One turn sends every row of this set to another row. A few are shown first. Where does it send the rows asked after them?
Pekod: [ 2.57 -0.25  2.12 -1.60  0.96  1.22  1.73  0.52  0.07  0.50  2.75  1.72
  2.44 -0.76 -0.04  0.03  0.09 -3.94 -2.52 -0.76 -1.12  0.45 -1.63  0.28
  3.82  0.49  0.72 -0.35  3.30 -1.88  0.22  1.25 -2.83 -0.89 -2.59  1.54
 -0.01 -0.58  1.27 -1.44  0.88  4.06 -1.27  0.66 -0.98 -2.76 -1.14  0.10
 -3.15  0.37  1.76 -0.20  1.33 -0.51]
soge: [ 4.37 -1.58 -0.04 -0.35  0.78  1.02 -1.00  0.63  2.66  1.15  2.71 -1.42
 -0.54 -0.74  0.30  0.28 -2.33 -2.33 -4.46 -1.53  0.03 -0.37 -1.37  0.00
  1.13  1.70 -1.72 -1.88  1.35 -2.95  1.42  2.29  0.14 -2.25  2.69 -0.48
 -1.03  0.14  1.48  0.02  2.56  3.52 -0.05  0.26 -0.22 -1.03 -1.74 -1.08
 -1.62  0.00  1.19 -1.43  1.66 -2.70]
lisu: [ 1.33 -2.62 -1.30  0.47  0.16  0.48  1.45  1.31  3.15  0.03  0.48 -0.40
 -0.14  0.74  0.20  1.64 -2.68 -3.84 -2.09 -3.05 -0.62  1.68 -1.98 -1.01
  1.39 -2.68 -3.99  1.40  0.04 -3.00 -0.09 -1.02 -2.81 -1.57  1.66  1.20
 -0.51  0.38  0.56 -0.26  0.44  4.05  0.41 -0.08 -1.61 -0.94 -0.77 -0.03
 -0.32 -0.57  2.05 -1.30  3.46  1.18]
Minab: [ 5.40 -1.52  0.14 -0.07  0.89  0.66 -0.41  0.46  1.48  1.57  2.30 -2.24
 -1.19 -0.42 -0.27  0.33 -3.04 -2.22 -4.30 -0.84 -0.10 -0.65 -1.70 -0.21
  1.02  1.00 -1.95 -1.62  1.23 -3.05  1.58  2.40  0.15 -1.32  2.39 -0.39
 -0.81 -0.62  1.72  0.23  2.30  3.11 -0.65  0.40 -0.40 -0.74 -1.41 -1.24
 -1.84  0.20  1.48 -0.91  1.63 -2.14]
livif: [ 3.83 -1.97  0.11 -0.20  1.12 -2.05  1.90 -0.21  0.04  0.28  1.51 -0.76
  1.57 -3.12  0.60  1.03 -0.65 -0.73 -1.59 -1.15 -0.57  1.67 -0.34  0.79
  1.05  0.47  0.26  1.14  2.27 -0.35  0.52 -0.64 -2.01 -1.51 -1.54 -3.69
 -0.22 -0.16  0.46  1.19  1.59  2.36  0.13  0.75  0.68  0.64 -1.61 -1.28
 -1.43  1.34  1.80 -0.84  1.58  1.43]
Reme: [ 1.39 -2.09 -0.79  0.11  0.02  0.31  1.72  1.05  3.66  0.13  0.89  0.17
  0.01  0.74 -0.16  1.75 -2.70 -4.34 -2.05 -3.28 -0.42  1.97 -2.07 -1.13
  1.03 -2.21 -3.87  1.55  0.37 -2.75  0.06 -1.28 -2.93 -1.55  1.37  0.27
 -0.24  0.81  0.74 -0.31  0.24  3.93  0.84 -0.42 -1.45 -1.34 -0.62  0.31
 -0.75 -0.22  1.79 -1.29  4.61  0.52]
Potud: [ 2.72 -2.06 -0.54 -0.25  1.55 -1.74 -0.59  0.09  1.62  0.84  0.26  0.49
 -0.42 -1.05 -1.59  0.77  0.01 -1.81 -1.71 -3.11 -2.03  1.27 -1.36  0.65
  2.05 -3.03 -2.82 -0.88  2.34  0.60  0.37  0.82 -1.73 -2.98  2.32  1.77
 -1.64 -2.18  0.14 -1.74 -0.27  3.30 -1.28 -0.69 -1.02 -2.98  0.28 -0.65
 -1.97 -0.16  2.44 -0.90  0.67  1.74]
kebu: [ 2.73 -0.53  0.69 -2.06  1.86  0.63  2.95 -0.22  0.91  2.27 -0.39 -1.87
 -0.90 -2.20  0.55  1.66 -3.06 -2.66 -2.35 -2.14  0.16  0.48 -0.76  1.90
  2.17  0.09 -0.94  2.08  2.34 -1.74  0.32  0.45 -1.00 -1.54  1.85 -0.89
  1.45 -5.08  1.22 -2.97  0.30  1.95  0.07  1.00 -2.57 -0.50 -1.94  0.36
 -2.92 -0.58  0.89 -0.18  2.77  1.10]
suze: [ 0.85 -0.87  1.61  0.08  1.59  1.11  1.12  1.45  2.60  0.00  2.94  0.98
 -1.24 -1.27 -0.45  1.21 -2.51 -0.73 -2.51 -3.52 -0.17  0.34  0.55 -1.38
  0.74  1.16 -1.81 -1.00  1.89 -1.47  2.37  0.11 -2.14 -1.64  1.27 -0.68
 -1.82  0.49 -1.62 -3.22  2.49  4.43  0.74  1.82 -0.19 -2.85 -0.35 -0.76
 -0.19 -1.66 -0.13 -2.31  3.26 -0.37]
Vonog: [ 2.89 -1.76 -0.10 -1.31  1.69 -2.04 -1.30 -0.12  1.66  1.31  0.27  0.23
 -0.55 -0.87 -2.25  0.60  0.15 -1.46 -2.13 -3.40 -2.34  1.07 -1.37  0.29
  1.92 -2.78 -1.90 -0.82  2.10  0.87  0.20  0.05 -1.66 -3.36  1.19  1.85
 -1.32 -2.57 -0.78 -1.65  0.56  2.55 -2.05 -0.30 -0.51 -2.13  0.43 -1.08
 -1.87 -0.63  1.92 -0.78  0.70  1.37]
dapa: [ 1.14  0.49  0.79 -1.19  0.76 -0.50  0.39 -0.26  3.47  0.93  1.21  0.26
 -1.25 -1.33 -0.19  1.45 -3.30 -3.38 -2.68 -2.66 -0.50  1.34  1.01  0.17
  2.94  0.20  1.50  0.90  1.74 -3.03  2.76  0.22  0.33 -3.21 -0.62  1.94
  1.42 -2.38 -1.44 -1.06  1.63  1.51  0.53 -1.58  0.22 -0.26  2.36  1.02
 -0.73 -1.09  2.83 -1.01  1.62 -1.18]
nogem: [ 1.07 -2.61 -0.40  0.60  0.32  0.05  1.55  1.02  3.85  0.16  0.98  0.06
 -0.45  0.94  0.00  1.75 -2.42 -3.66 -1.78 -3.10 -0.35  1.71 -2.09 -0.79
  0.86 -1.81 -4.12  1.17  0.49 -2.57  0.07 -2.11 -2.16 -1.41  1.76  0.50
 -0.61  0.20  1.01 -0.57  0.44  4.21  0.86 -0.53 -1.33 -1.14 -0.74  0.60
 -0.62 -0.17  1.97 -1.10  4.29  0.55]
Mego: [ 0.67 -0.47 -2.11 -1.67 -0.95 -0.36  0.86 -0.79  0.01 -0.44  2.21 -2.06
 -0.47 -0.15 -0.52  2.85  0.12 -1.01 -1.58 -1.29 -0.93  1.72 -0.31 -0.13
  1.20  1.54 -1.55  0.30  3.67 -0.52  1.60 -0.02 -1.09 -3.26 -2.36  0.48
  1.05 -2.92  0.49 -0.83  1.71  2.26  0.07  0.71 -1.93 -0.52 -0.75  0.80
 -1.72  2.49  0.38 -2.23  1.61  2.76]
Vev: [ 3.89 -1.24 -0.41  0.14  1.28 -2.31  1.83  0.00  0.00  0.50  1.50 -1.46
  1.10 -2.69  0.95  1.11 -0.33 -0.67 -1.47 -1.13 -0.16  1.32 -0.27  0.40
  1.22  0.17  0.27  1.52  1.70 -0.59  0.76 -0.23 -2.58 -1.39 -1.44 -3.92
 -0.56 -1.04  0.01  0.67  1.57  2.39 -0.06 -0.35  0.67  0.90 -1.18 -1.58
 -1.07  1.86  1.91 -0.54  1.19  1.17]
pasad: [ 1.67 -0.67  0.27 -1.95  1.46  0.91  2.49  0.04  0.51  1.47  0.17 -1.96
 -0.89 -2.22  1.12  2.10 -2.91 -2.28 -2.43 -0.87 -0.37  1.16 -1.08  1.61
  1.81  0.40 -0.82  1.90  2.45 -1.70  0.63 -0.08 -0.51 -0.78  1.43 -0.26
  1.14 -4.74  1.41 -3.17 -0.09  2.14 -0.46  1.51 -2.39 -1.36 -2.22  0.73
 -3.17 -0.03 -0.13 -0.20  3.12  1.28]
ran: [ 1.77 -0.34  1.24 -2.10  1.84  0.81  2.53 -0.71  0.36  1.28  0.01 -2.14
 -0.55 -2.55  0.69  2.29 -3.56 -2.90 -2.13 -1.48  0.52  0.78 -1.07  1.45
  1.89  0.38 -1.14  2.42  1.63 -1.89  0.41  0.30 -1.28 -1.51  1.87 -0.53
  0.82 -4.30  1.20 -3.68  0.03  2.13 -0.12  0.97 -2.51 -0.88 -2.12  0.06
 -2.78 -0.12  0.58 -0.48  3.47  0.41]
Gipos: [ 1.42  0.69  1.05 -1.97  1.19 -0.42 -0.49 -0.37  2.81  1.45  2.06  0.52
 -1.31 -1.29  0.09  1.31 -2.57 -3.37 -3.05 -2.41 -0.57  0.92  0.93 -0.83
  3.23  0.30  0.92  1.03  2.19 -2.96  2.01  0.57  0.73 -3.34 -0.96  1.90
  0.90 -1.66 -1.83 -0.66  1.33  1.60  0.25 -1.94  0.11  0.01  2.29  0.87
 -1.36 -0.41  3.21 -1.70  2.38 -0.91]
pes: [ 2.02 -1.19 -0.45  1.01  1.25 -1.51  1.63  2.51  0.74 -1.08  2.64 -0.43
  1.29  1.63  0.90  0.57 -1.57 -3.73 -2.56 -2.93  0.97  0.68 -2.04  0.85
 -0.16 -1.72 -0.12 -0.31  2.55 -2.08  0.50  0.45 -2.42 -0.39  0.01 -1.50
  0.24 -1.32 -1.25  0.13 -1.43  2.19 -2.29 -0.53  0.79  0.00 -0.21  0.57
 -1.39  0.84  4.54  0.22  3.23 -0.42]
miv: [ 1.05 -0.99 -1.01 -1.56 -0.49  0.46  1.15 -0.25  0.74 -2.42  1.76 -0.16
 -2.05 -0.18  0.03  0.56 -2.16 -2.35 -1.46 -1.39 -0.27  1.81 -0.58  0.91
  3.29  0.88 -0.75 -1.33  1.50 -2.44  4.14  1.83 -2.06 -1.25  0.01 -0.89
  2.27 -1.53 -1.02 -2.07  2.62  0.70  0.18  0.96 -3.20 -1.05  0.18  1.78
  1.15 -1.15  0.48 -0.56  0.51 -0.15]
ved: [ 0.47 -0.09 -2.19 -1.74 -1.35 -0.56  0.25 -0.49  0.35 -0.35  2.43 -2.37
 -0.39 -0.10 -0.47  2.63 -0.07 -0.53 -2.13 -1.08 -0.68  1.52 -0.78 -0.80
  1.24  1.40 -1.23  0.23  3.27 -1.42  1.67 -0.05 -1.42 -3.95 -2.40  0.39
  0.92 -3.05 -0.09 -0.32  1.91  2.00 -0.27  0.68 -1.88 -0.38 -0.55  0.53
 -1.29  2.50  0.17 -2.04  1.43  2.37]
bana: [ 0.42 -0.35 -2.25 -2.18 -1.21 -0.51  0.78 -0.13  0.75 -1.21  2.52 -1.97
 -0.21 -0.24 -0.45  2.52 -0.78 -0.98 -1.64 -1.06 -1.17  1.69 -0.28 -0.31
  1.16  1.39 -0.92  0.51  3.41 -1.61  1.12 -0.06 -1.50 -3.78 -1.93  0.69
  1.29 -3.42  0.54 -0.57  1.13  1.93 -0.21  1.00 -1.92 -0.71 -0.82  0.86
 -2.49  2.22 -0.04 -2.36  1.44  2.26]
zovep: [ 3.25 -0.97 -0.84 -2.89  0.90  0.12 -0.63 -1.59  1.34 -1.99  0.00  0.34
  0.07 -0.15 -1.04  2.59 -2.26 -3.24 -3.30 -0.83  0.98 -0.21 -3.36  2.70
  3.77 -1.38 -1.88  0.96  4.03 -2.64  1.30  1.21 -1.55 -2.98 -0.24 -0.76
 -0.28  0.16  0.01 -1.68  1.32  1.26 -1.07  1.24  0.48  1.36 -1.45 -1.66
  0.31 -0.32  2.11 -1.67  3.30  0.61]
Burol: [ 1.97 -0.70  1.87 -2.44  1.14  0.41  1.53  0.98  0.04  0.43  2.51  2.27
  2.16 -1.47 -0.67  0.62 -0.09 -3.66 -2.34 -1.41 -1.33  0.67 -1.47 -0.18
  3.58  0.51  0.91 -0.64  3.40 -1.75  0.63  1.36 -3.50 -1.59 -2.91  1.07
 -0.24 -0.45  1.93 -2.00  1.01  3.46 -1.60  0.43 -0.89 -2.58 -1.54  0.20
 -2.52 -0.15  1.35  0.27  1.70 -0.61]
debu: [ 2.57 -0.50  1.58 -1.68  1.31  1.48  1.92  0.56 -0.51  0.47  2.95  2.22
  2.56 -1.59  0.04  0.75  0.24 -3.56 -2.73 -0.46 -1.30  0.76 -1.72 -0.37
  3.52  0.07  1.30 -0.46  3.36 -1.47  0.48  0.91 -2.99 -1.82 -3.01  0.60
  0.08  0.10  1.42 -0.78  1.86  3.52 -0.94  0.40 -0.86 -1.66 -1.68 -0.06
 -1.99  0.03  1.36 -0.12  1.51 -0.46]
rer: [ 4.99 -2.39 -0.03 -0.51  1.01  1.09 -0.82  0.45  2.04  0.73  2.29 -1.94
 -1.24 -0.87  0.07  0.10 -2.44 -2.15 -4.00 -1.06 -0.34 -0.43 -1.79  0.58
  1.81  1.38 -1.96 -2.04  1.99 -3.59  0.92  2.50  0.05 -1.88  2.36 -0.38
 -0.53 -0.31  1.81 -0.08  2.87  3.81 -1.16 -0.46 -0.70 -1.06 -1.04 -0.90
 -2.08  0.11  1.05 -0.75  1.39 -2.15]
misi: [ 2.53 -1.37 -0.13 -2.28  1.29  0.23 -0.81 -2.05  1.41 -1.38  0.22  0.68
  0.37 -0.73 -0.45  2.09 -2.21 -3.48 -3.66 -1.12  1.81 -0.42 -3.44  2.31
  4.12 -1.19 -1.26  0.53  3.71 -3.22  0.70  0.39 -1.40 -2.85 -0.24 -0.63
 -0.31 -0.05  0.26 -1.77  1.14  1.66 -0.49  0.70  0.14  1.51 -1.14 -1.60
  0.80 -0.82  2.45 -1.92  4.10  1.32]
kuze: [ 2.98 -1.01 -0.71 -1.53  1.33  0.38 -0.81 -1.27  1.08 -1.95  0.44  0.80
  0.26  0.35 -0.99  2.72 -2.32 -3.43 -3.54 -1.28  1.16 -0.24 -2.72  2.57
  3.74 -1.29 -1.31  0.94  4.31 -2.62  0.55  0.79 -1.74 -2.67 -0.20 -1.19
 -0.70 -0.68 -0.52 -2.10  0.37  1.31 -1.21  0.61  0.43  1.80 -1.17 -1.73
  1.19 -0.46  2.83 -1.65  3.01  1.49]
Dav: [ 0.80 -0.36  1.79 -0.69  1.00  0.49  1.83  1.72  3.01 -0.32  2.21  0.90
 -0.91 -0.71 -1.10  1.18 -2.42 -1.08 -2.62 -3.36 -0.39  0.54 -0.05 -1.00
  0.95  0.53 -1.66 -0.82  2.00 -1.15  2.28  0.27 -2.72 -1.28  1.37 -1.29
 -1.41  0.30 -1.81 -3.69  2.80  3.84  0.95  1.65 -0.47 -2.94  0.04 -0.40
  0.01 -2.03 -0.69 -1.94  3.43 -0.02]
Dek: [ 4.37 -1.56 -0.26 -0.06  1.03 -1.99  1.33 -0.03  0.05  0.38  2.00 -0.94
  1.84 -2.47  0.98  1.42  0.05 -0.72 -1.92 -1.49 -0.40  1.38 -0.42  0.70
  1.32  0.41  0.49  0.86  2.29 -0.85  1.29  0.09 -2.64 -1.10 -1.27 -4.13
 -0.42 -0.93  0.08  0.76  1.49  2.49  0.38 -0.19  0.69  0.06 -1.64 -1.59
 -0.99  2.00  2.25 -0.65  1.61  1.69]
Zapa: [ 2.18 -1.39 -0.24  0.76  0.92 -1.12  1.39  2.62  0.41 -1.04  2.31 -0.14
  1.09  1.92  0.39  0.63 -1.57 -3.25 -3.46 -3.00  0.64  0.72 -2.05  1.47
  0.41 -2.29  0.30 -0.38  2.85 -2.05  0.92  0.31 -1.99 -0.79 -0.08 -1.30
 -0.10 -1.22 -2.12  0.52 -1.38  1.70 -2.11  0.08  0.92 -0.19 -0.56  0.23
 -0.69  0.28  4.33  0.23  2.84  0.09]
fara: [ 1.35 -1.09 -0.58 -1.31 -0.21 -0.08  0.94 -0.18  0.28 -2.20  1.58 -0.57
 -1.97 -0.26 -0.69  0.23 -1.89 -1.80 -1.84 -1.32 -0.20  2.29 -1.06  0.83
  2.89  1.11 -1.25 -1.78  1.55 -2.61  4.54  1.71 -2.32 -1.14  0.04 -0.35
  1.81 -1.18 -1.03 -1.97  2.73  0.67  0.49  1.49 -3.33 -1.61  0.35  1.71
  1.00 -0.65  0.55 -0.39  0.74 -0.39]
Tuker: [ 1.67 -1.05 -0.58 -1.63  0.56  0.43  0.96 -0.18  0.40 -2.47  1.54 -0.37
 -1.85 -0.88 -0.32  0.64 -2.50 -2.17 -1.68 -1.83  0.43  2.41 -0.26  0.90
  2.82  1.15 -0.51 -1.80  1.35 -3.19  4.74  1.71 -2.32 -2.07  0.44 -0.76
  1.73 -1.57 -0.98 -1.76  1.98  0.49  0.77  0.96 -3.20 -1.62  0.25  1.60
  0.96 -0.87  0.88 -0.19  0.69 -0.61]
kotar: [ 2.08 -1.27 -0.84  1.12  0.56 -1.70  1.67  2.41  1.29 -1.69  2.48 -0.18
  1.05  1.53  0.72  0.43 -1.30 -3.78 -2.76 -2.36  0.53  0.43 -2.24  1.09
  0.28 -2.00  0.01 -0.55  2.11 -2.02  0.42  0.52 -2.09 -0.84  0.37 -1.23
  0.49 -1.58 -1.62  0.14 -1.50  2.35 -1.21 -0.61  1.25  0.21 -0.09  0.06
 -0.76  0.72  4.71 -0.23  2.89 -0.30]
luf: [ 2.67 -1.38 -0.15 -0.99  1.70 -1.59 -0.54  0.01  1.42  1.20 -0.03  1.05
 -1.22 -0.86 -2.16  0.67 -0.39 -1.64 -2.06 -3.53 -1.92  0.94 -1.72  1.41
  2.46 -3.14 -1.92 -1.20  2.28  0.27  0.39  0.47 -1.79 -3.40  1.26  1.41
 -2.18 -3.06 -0.66 -2.53 -0.07  3.16 -1.37 -0.80 -1.02 -2.55  0.22 -1.03
 -2.10 -0.36  1.48 -1.33  0.64  0.92]
susab: [ 1.07 -0.60  2.06 -0.55  0.93  1.22  1.76  1.81  3.25  0.14  2.75  0.82
 -1.13 -0.88 -0.50  1.55 -2.16 -0.76 -2.60 -2.89 -0.47  0.38 -0.22 -0.75
  0.77  0.34 -1.16 -0.95  1.96 -1.65  2.75  0.49 -2.29 -1.20  1.26 -1.41
 -1.44  0.55 -1.99 -3.00  2.51  3.83  1.13  0.72 -0.74 -3.26 -0.32  0.03
 -0.07 -1.95 -0.74 -1.40  3.30 -0.34]
Zoz: [ 1.29  0.54  1.19 -1.44  0.88 -0.35 -0.33  0.40  2.56  1.42  1.54  0.29
 -0.86 -1.11 -0.01  1.51 -2.81 -3.81 -2.52 -2.52  0.00  0.86  0.94 -0.90
  3.04  0.35  1.28  1.18  1.71 -3.35  2.39 -0.21 -0.50 -3.04 -0.50  2.43
  0.80 -2.39 -1.51 -0.47  1.76  2.46 -0.39 -1.79  0.17 -0.30  2.34  0.97
 -1.27 -0.82  3.76 -1.34  2.22 -1.20]

pasad goes to dapa
Zoz goes to Minab
Zapa goes to livif
Now find these:
Dek goes to Mego
pes goes to Vev
rer goes to luf

